Rows swapped in pairs by one turn or mirror: which row each one swaps with
The rows were stretched afterwards, more along some directions than others.
z_587: [-14 -43 -17  29  29  -7  26  10  10 -11 -16  21 -15 -24   9 -31  -3  36]
z_486: [ -8  -7   6   3   7   9  46  12  -1 -12   0  12   2   6 -17  -4  35   1]
z_965: [-26 -23   5  35 -14  28  14   1  -5 -11  -4   4 -10 -24   9  10 -27   0]
z_901: [-14   0  -3  14 -29  -1  47  13   2 -10   9 -12 -14 -19  -1  10 -13  20]
z_78: [ -2   2  16  17 -23   4  34  16  20  20  10 -14  -7 -14  10  19 -13  15]
z_777: [-29 -13 -11  31  -7  10  37  -1   2   7   8  -3  -5 -20   1 -13 -29  26]
z_598: [-22 -37  -4  55 -21  -4  12  18  17  22   4 -12   5 -36  41  10 -15   4]
z_983: [-27 -13 -14  27  31  20  13  -6  17  -1   7  -9   4 -12  -1   4  12  22]
z_602: [-24 -17  14  35 -12  30  24   3 -15   6  -5  -3  -8 -22 -22   5 -17   1]
z_782: [ -3  -1   7  -9 -10   5  27  11  21   4  -1  -3   2   9  -1  26  19 -10]
z_994: [ -8 -19  -4  49 -28   0  -6  20  10 -15  -2  -8  -3 -10  -3   9 -11  10]
z_831: [ -4 -63  -4  38  11  18   0  -1   3  -9 -10   8   2  -8  -6  -2   7  12]
z_79: [-26 -50   0  25  25  16   5  17   5 -10 -19  14 -11 -22   7 -10  -3  12]
z_639: [ -6 -38   5  26 -19   0  27  22  16   2  -3  -6 -10 -12 -19  17  30  26]
z_667: [-25 -21   2   8 -15  16  46  14  -7   5   5   1   3 -10 -18   3  15  -6]
z_693: [-12 -19  -9  12  -3  -3  28  25  17  18  11  -4  -5  -2  25  -9   9   5]
z_972: [-25 -34  16  21   1   0  33  10  26  13  -2  -6  -6 -28  23  22 -13   7]
z_545: [-43 -45  -4  20  14  10  25   4   8  28  -6  14 -21 -25  26  -7 -15  22]
z_344: [-46 -31  -1  44  -6  11   8  12  -3  -9 -25   5 -12 -17   9   0 -25  10]
z_942: [ -9 -39   3  27 -18  21  12  14  15  23   4   5   4   2   2  24  21   0]
z_632: [-20 -22 -21  28 -21 -13  46   6  33   5  15  -6  -8 -21  41   2 -20  36]
z_771: [-25 -27  10  48   4  21  11  14   8  -4  -6  12  -4 -16  -6  15   3  11]
z_140: [-40 -33  -5  35  28  12  14  -3   9  21  -8   4   6 -19  -7  22  17  16]
z_14: [-30 -38 -12  37  22  13  51   2  23  -1  13   7   0  -6  22 -14 -11   8]
z_700: [-23 -18   3  34  -6  -8  27   7  15  12  19 -10  28  13   3  10  23  -7]
z_979: [  5  -3  18 -15 -15   7  36  15  28  17  14   5  -9   3  -3  15  19  14]
z_402: [ -6  -5  -5  15  14  12  49   1  -4  -6  10   4   7   7 -23 -12   6  12]
z_186: [-54 -21  22  38 -13  10  21   7   2   9   5  -9  -7 -21  -7  28  14  20]
z_816: [ -8 -38 -10  13  33  -2  29 -12   8 -10  -5  24  -7 -14   4  -7   1  36]
z_407: [-40 -39  -1  28 -13  13  32   3 -32  -1 -13   6 -13 -22   8   4 -13   8]
z_39: [ 13 -16   5  -5   1   3  23   0 -20  -6  -6  26  -4  16 -18 -18  20   3]
z_818: [ -2  -8   4   5  10  21  48  14   5  16  10   3 -11  -4 -14  20  26   5]
z_962: [-38 -19   1   5  13  29  46   1   4  33  11   2  -5 -12  14  -9  -9   4]
z_96: [-13 -28   0  21 -19  -6  42  17  26  15  12 -23 -12 -30  10  23  12  18]
z_176: [-20 -47  -8  25  -5  13   4  -7  -4  -6  -6   3  -2  -5   5   8   1  -6]
z_848: [-37 -36 -25  19 -26 -24  26 -10 -26   1 -13  10  -1  -1   4  -8 -13  21]
z_147: [-32 -67 -15  48   0  -8  37  18  14  11   0  -6  -1 -23  18  -4  -7  29]
z_417: [-35 -35  -4  35 -15  -8   5  31  28  17   4  -2 -15 -21  37  16  -3  24]
z_764: [-28 -22   9  53 -30  16 -11  23 -15  -5  -8   0  -6 -17  -2  13 -10   0]
z_672: [ -2 -49  -7  31 -13  -1  -6   8  16  -1   7   9   4 -15  17  16  -6  12]

Swapped with z_344: z_78
Swapped with z_771: z_402
Swapped with z_693: z_545
Swapped with z_782: z_972

